One turn or mirror swaps these rows in pairs. Which row does each one swap with?
The rows were stretched afterwards, more along some directions than others.
Ton: [ 0.09 -1.36  2.54  0.98 -0.02 -0.30 -0.96 -1.24  1.20 -0.24  3.89 -0.68
  1.48  1.08 -0.23 -1.41]
mibu: [-0.70  0.68  1.16 -1.32 -0.42 -1.03  0.80 -0.77  1.48 -0.07  3.64  0.18
  0.92  0.02  1.56 -0.92]
nef: [ 1.49  3.29 -1.00  1.47  1.05  1.51 -0.19 -0.34  1.30  0.61  0.30 -0.91
  2.31  0.52  0.86 -0.01]
Vugo: [-0.71  0.20  2.14 -0.77  1.03 -0.68  1.89 -0.36  0.33  0.86  4.13 -1.93
  3.62  1.43  0.36 -0.83]
tumas: [ 2.27  2.18 -1.33  0.14 -0.14  1.24 -0.02 -0.08 -0.35 -0.17  0.18  0.86
  1.81  0.98  0.24  0.35]
mifuv: [ 2.29  3.66 -1.07  1.08  0.81  1.18 -0.27  0.23  1.04  1.41  0.22 -0.13
  2.62  0.66  0.44  0.24]
zafop: [ 1.40  2.61 -0.76  0.62  0.47  1.62  0.45  0.48  1.51 -0.19  1.01 -0.06
  3.30  1.15  1.76  0.02]
Sof: [ 1.70  3.92 -1.36  1.04 -0.20  1.77  0.16  0.25  1.07 -0.48  2.52 -1.00
  2.00  0.61  2.40  0.66]
gegub: [-0.13 -1.15  1.76 -1.69  0.47 -1.91  0.85 -0.19  0.79  0.96  3.54  1.17
  3.14  1.20  0.66 -1.50]
Rofun: [-0.57 -1.37  2.61  0.58 -0.34 -0.19 -1.21 -1.60  1.36 -0.46  3.77 -0.50
  0.82  1.06 -0.27 -1.59]
feto: [ 1.27  3.47 -0.83  0.87 -0.34  1.37  0.25 -0.18  1.13 -0.69  2.57 -1.11
  1.80  0.67  2.40  0.35]
nuzag: [ 2.76  0.73 -0.05  0.20  1.29  0.52  0.30  0.06  0.10  0.67  2.29  0.50
  4.07  1.40  0.64  0.11]
mugip: [-1.23  0.37  0.64 -2.06  0.33  1.03  0.66 -1.84  1.92 -0.30  2.54  0.62
  1.40 -0.18  2.52  0.22]
gib: [ 2.33  4.05 -0.73  0.42  1.10  0.45  0.11  0.12  1.38  1.64  1.34 -0.06
  3.58  0.93  0.80  0.80]
dusu: [-2.74 -1.28  2.36 -1.11  0.14  1.34 -0.25 -2.50  2.44 -1.11  2.62  0.02
  0.04 -0.29  1.47 -0.93]
lozip: [ 2.24  3.26 -1.14  1.15  0.51  2.08  0.22  0.47  1.18 -0.19  1.52 -0.59
  3.27  1.29  1.89  0.30]
Gemek: [ 2.32  3.70 -1.22  1.07  1.09  0.96 -0.12  0.28  1.12  1.30  0.41 -0.30
  2.84  0.78  0.59  0.12]
movab: [-1.39 -0.32  2.49 -1.23  1.21 -1.24  1.35 -0.55  1.04  0.14  3.39 -1.29
  3.02  0.61 -0.12 -0.43]
bunu: [ 0.60  1.06  0.53  1.25 -0.38  1.91 -1.79 -1.97  1.10 -1.06  1.40  0.46
 -0.84 -0.53  0.65  0.50]
Gabu: [-0.01 -1.12  1.97 -1.88  0.45 -1.87  0.67 -0.58  1.11  0.88  2.59  1.52
  2.56  0.64  0.61 -1.19]
nol: [ 2.19 -0.69  0.95 -0.30  1.21 -0.24  0.36 -0.18  0.36  0.93  2.68  0.52
  4.15  1.70  0.30 -0.59]
sotif: [-0.12  2.61  1.34 -0.12  0.86 -0.36  0.95 -0.13  2.51  0.39  3.39  0.18
  3.43  0.93  2.25  0.83]
kat: [ 0.25  1.76 -0.20 -1.53  1.13  0.67  1.53 -1.05  1.11  0.34  2.04  0.40
  2.50  0.09  2.83  0.66]
Vugar: [ 2.46  0.98  0.12  1.50  1.21 -0.57  0.25  0.36 -0.16  0.45  2.87 -1.38
  2.64  0.95  0.65 -0.44]
gukog: [-2.55 -0.87  2.03 -0.49  0.18  1.50 -0.31 -2.14  2.37 -0.84  2.28 -0.35
  0.02 -0.19  1.60 -1.07]
kef: [-0.83  1.14  0.33 -1.79  0.46  1.18  1.02 -1.32  1.37 -0.40  2.49  0.62
  1.24 -0.44  2.85  0.45]
pega: [-2.31 -0.30  1.36 -1.57  0.91 -0.06  0.44 -0.56  2.41 -0.88  0.88  1.42
  0.63 -0.26  0.35 -0.75]
Tefav: [ 2.58  2.79 -1.42 -0.12  1.53  0.16  1.54  0.07  0.49  0.19  2.37 -0.08
  3.19 -0.08  2.58  1.20]
pasaz: [-0.22  0.73  1.61 -0.92  1.60 -0.50  2.22 -0.15  0.18  1.17  3.54 -1.80
  4.07  1.57  1.00 -0.57]
Dusin: [ 1.91  0.65  0.41  1.41  1.18 -0.92  0.12  0.16  0.05 -0.20  3.11 -1.06
  2.40  0.77  0.39 -0.56]
zat: [-2.20 -0.88  1.81 -1.40  1.23 -0.43  0.25 -1.17  2.28 -0.93  1.24  0.96
  0.60 -0.47 -0.24 -0.63]
giti: [-0.07  1.87  0.21  0.89 -0.69  2.01 -1.62 -2.07  1.27 -0.77  0.86  0.66
 -1.47 -0.59  1.21  0.18]
noruv: [ 1.93  0.97  0.30  1.51  0.99 -0.75  0.14  0.07  0.28  0.16  3.47 -1.01
  3.03  1.01  0.95 -0.34]
muli: [-1.73 -0.53  1.95 -1.38  1.46 -0.77  0.67 -0.89  1.57 -0.39  2.55 -0.12
  1.40  0.13 -0.50 -0.38]
Pasud: [ 2.11  1.07 -0.46 -0.14 -0.05  1.01 -0.27 -0.41 -0.06  0.45  0.66  0.80
  2.26  1.60 -0.20 -0.41]
badof: [ 1.97  2.17 -1.24  0.05  0.12  1.35  0.21 -0.02 -0.26 -0.40  0.01  0.86
  1.72  0.86  0.26  0.20]
Feg: [ 0.46 -0.50  1.44 -1.54  0.61 -1.70  0.61 -0.33  0.78  1.12  2.86  1.39
  2.94  0.82  0.65 -1.25]
luboz: [-0.73  2.60  1.87  0.05  0.32 -0.43  0.78 -0.23  2.34 -0.21  3.37 -0.09
  2.42  0.47  2.00  0.52]
vapok: [ 0.24  2.99  0.10  0.56 -0.67  0.57  0.45 -0.12  1.23 -1.00  3.07 -0.78
  0.88  0.08  1.93  0.10]
lomu: [ 0.75  1.71  1.15 -0.48  1.20 -0.13  2.04  0.13  0.03  1.39  3.12 -1.75
  4.44  1.63  1.44 -0.54]
fenas: [-1.77  1.13  2.55 -0.22  0.60 -0.42  0.86 -0.65  2.33 -0.94  3.61 -0.40
  1.58  0.25  2.03  0.08]
zasup: [ 1.08  3.24  0.33 -0.28  1.37 -0.22  0.69  0.34  1.80  1.99  2.46 -0.29
  3.94  1.42  1.83  0.59]
tidap: [ 0.26  1.78  0.01  0.69 -0.83  1.90 -1.63 -1.99  0.99 -0.42  0.95  0.81
 -1.25 -0.41  1.15  0.38]
zogir: [-2.13 -1.04  1.83 -1.26  1.11 -0.28 -0.06 -1.39  2.28 -0.73  0.92  0.90
  0.59 -0.12 -0.47 -0.64]

Swapped with mugip: Sof
Swapped with Gemek: zat
Swapped with Tefav: mibu
Swapped with zasup: movab
Swapped with kef: feto
Swapped with dusu: lozip

One turn or mirror swaps these rows in pairs. Which row does each one swap with?
The rows were stretched afterwards, more along some directions than others.
fekem: [-0.90 -0.12 -0.71  0.30 -0.85  0.71 -0.39  0.76 -0.70 -0.67 -0.78  0.00
  1.12  0.79 -1.18 -0.19]
vos: [ 0.64 -1.52  1.63  0.92 -1.34  1.25 -0.14  0.30 -0.26 -0.46 -0.73 -2.28
  1.79 -0.91 -0.70 -0.68]
rufum: [-1.00  0.35 -0.44  0.53 -1.02 -0.03  0.88  0.34  0.40  0.17 -0.46 -0.32
  1.10 -1.17 -1.41  0.23]
puvu: [-0.50  0.05 -0.53  1.22 -1.37 -0.69  0.99  0.48  0.15  0.68  0.17 -1.18
  1.29 -1.31 -1.08  0.11]
Rotov: [-1.33  0.13 -0.57  0.45  0.13  1.04 -1.38  1.11 -1.06 -0.45 -0.55 -0.19
  0.03  1.13 -1.48 -0.09]
naz: [ 0.13 -0.38  2.12  0.79 -0.91  2.16 -1.89  0.75 -1.57 -0.76 -0.98 -2.05
  2.23  1.97 -3.13 -0.21]
Fepe: [-0.50  0.53 -0.54  1.41 -1.82 -0.57  0.94  0.87 -0.29  0.63  0.01 -1.22
  1.06 -1.01 -1.49  0.62]
gusu: [ 0.44 -1.80  1.43  0.74 -1.41  0.78  0.25  0.96 -0.21 -0.05 -0.39 -2.13
  1.45 -1.56 -0.71 -0.34]
Panu: [-1.26 -0.10 -0.42  0.15 -0.72  1.22 -0.64  1.22 -1.19 -0.36 -1.35 -0.03
  0.39  0.76 -1.46  0.01]
siv: [-0.60  0.08 -0.58  0.07 -1.10  0.53  0.13  0.93 -1.10  0.05 -1.12  0.24
  0.76  0.47 -2.00  0.62]
fezo: [-0.45  0.21 -0.40  0.93 -1.74 -0.39  1.46  0.07  0.69  0.17 -0.36 -1.16
  1.73 -0.88 -0.61  0.30]
nid: [-0.90  0.17 -0.54  1.43 -1.90 -0.06  1.13  0.53  0.08 -0.37 -0.36 -0.87
  1.44 -0.82 -1.62  0.15]
bez: [ 0.73 -1.33  1.51  0.63 -1.69  1.34  0.33  0.25 -0.27 -0.03 -0.97 -2.03
  1.95 -1.02 -1.46  0.13]
foraz: [-1.03 -0.23 -0.54 -0.12 -0.78  0.53  0.09  0.46 -0.84  0.32 -0.92  0.55
  0.89  0.60 -1.65  0.35]
pavob: [-1.02  0.59 -0.44  1.36 -1.81 -0.89  0.92  1.03  0.32  0.12 -0.03 -0.86
  2.08 -1.23 -1.78  0.19]
ruz: [ 0.04 -0.53  2.50  0.35 -0.90  2.13 -1.83  0.78 -1.41 -0.90 -0.87 -1.71
  2.56  1.62 -2.69 -0.69]
Fop: [ 0.03 -0.26  2.32  0.59 -0.47  2.02 -1.69  0.69 -1.36 -0.89 -0.93 -1.57
  2.57  2.07 -3.17 -0.59]
Tar: [ 0.70 -1.68  1.59  0.78 -1.76  0.96  0.14  1.18 -0.28  0.02 -0.34 -2.30
  1.76 -1.61 -1.13 -0.40]
rinel: [-0.82  0.43 -0.36  1.23 -2.36 -0.20  1.28  0.81  0.30  0.13 -0.39 -0.98
  1.99 -1.19 -1.99  0.61]
Tatik: [ 0.58 -1.70  1.56  0.68 -1.51  0.84  0.19  0.93 -0.19  0.30 -0.47 -1.97
  1.56 -1.64 -0.91  0.05]
Fupe: [ 0.74 -1.82  1.44  0.76 -1.39  0.92  0.18  0.33 -0.02  0.41 -0.69 -1.88
  1.82 -1.32 -0.25 -0.37]
zifir: [-1.03 -0.30 -0.54  0.09 -1.08  1.01 -0.59  1.03 -0.85 -0.13 -1.06 -0.06
  1.07  0.86 -1.51  0.10]
Bur: [-1.11 -0.22 -0.32  0.25 -0.03  0.91 -0.92  0.65 -1.16 -0.22 -0.35  0.22
  0.86  1.27 -1.81  0.08]
Fof: [-0.28  0.78 -0.49  1.19 -2.31 -0.88  1.49  0.70 -0.08  0.57 -0.60 -1.11
  1.65 -1.05 -2.11  0.58]
mak: [ 0.13 -0.43  2.28  0.53 -0.98  1.85 -1.60  0.54 -1.37 -0.95 -0.85 -1.77
  2.91  1.99 -3.40 -0.64]
Mamo: [ 0.80 -1.54  1.44  0.93 -1.57  1.20  0.01  0.78 -0.56 -0.26 -0.43 -2.33
  1.60 -1.21 -1.23 -0.11]
vib: [ 0.14 -0.74  2.31  0.53 -0.98  2.37 -1.73  0.86 -1.61 -1.51 -0.73 -1.73
  2.52  2.23 -3.30 -0.84]
puv: [-0.20 -0.34  2.47  0.91 -0.43  2.15 -2.28  0.90 -1.50 -1.13 -0.58 -1.66
  2.40  1.72 -2.99 -0.56]
daz: [ 0.47 -1.39  1.78  1.06 -1.64  1.29 -0.05  0.71 -0.54 -0.68 -0.45 -2.42
  1.74 -0.98 -1.20 -0.36]
ded: [ 0.25 -0.24  2.41  0.51 -0.89  2.25 -1.79  0.61 -1.48 -1.38 -0.62 -1.86
  2.58  2.35 -3.03 -0.63]
liga: [ 0.42 -0.43  2.27  0.74 -1.02  2.23 -1.73  0.48 -1.54 -1.34 -0.77 -2.08
  2.34  2.49 -2.92 -0.59]
Fumin: [ 0.03 -0.38  2.29  1.35 -0.69  2.08 -2.09  0.71 -1.57 -1.08 -0.43 -1.92
  2.41  2.25 -2.88 -0.43]
sogu: [ 0.90 -1.38  1.42  0.97 -1.29  1.10  0.13  0.69 -0.36 -0.13 -0.64 -2.47
  1.44 -1.11 -0.74 -0.39]
mazo: [-0.83  1.02  0.04  0.90 -2.22 -0.03  1.29  0.75  0.17  0.30 -0.83 -0.86
  1.89 -1.28 -2.08  0.44]
rerap: [-1.32  0.01 -0.25  0.45 -0.19  0.67 -0.97  1.15 -0.80 -0.11 -0.42 -0.15
  0.84  1.14 -1.28  0.37]
rezo: [-1.16 -0.07 -0.32  0.06 -0.72  0.79 -0.88  1.22 -0.77  0.41 -0.80  0.24
  0.96  0.40 -1.37  0.08]

Swapped with fezo: rerap
Swapped with ded: gusu
Swapped with bez: naz
Swapped with rufum: Rotov

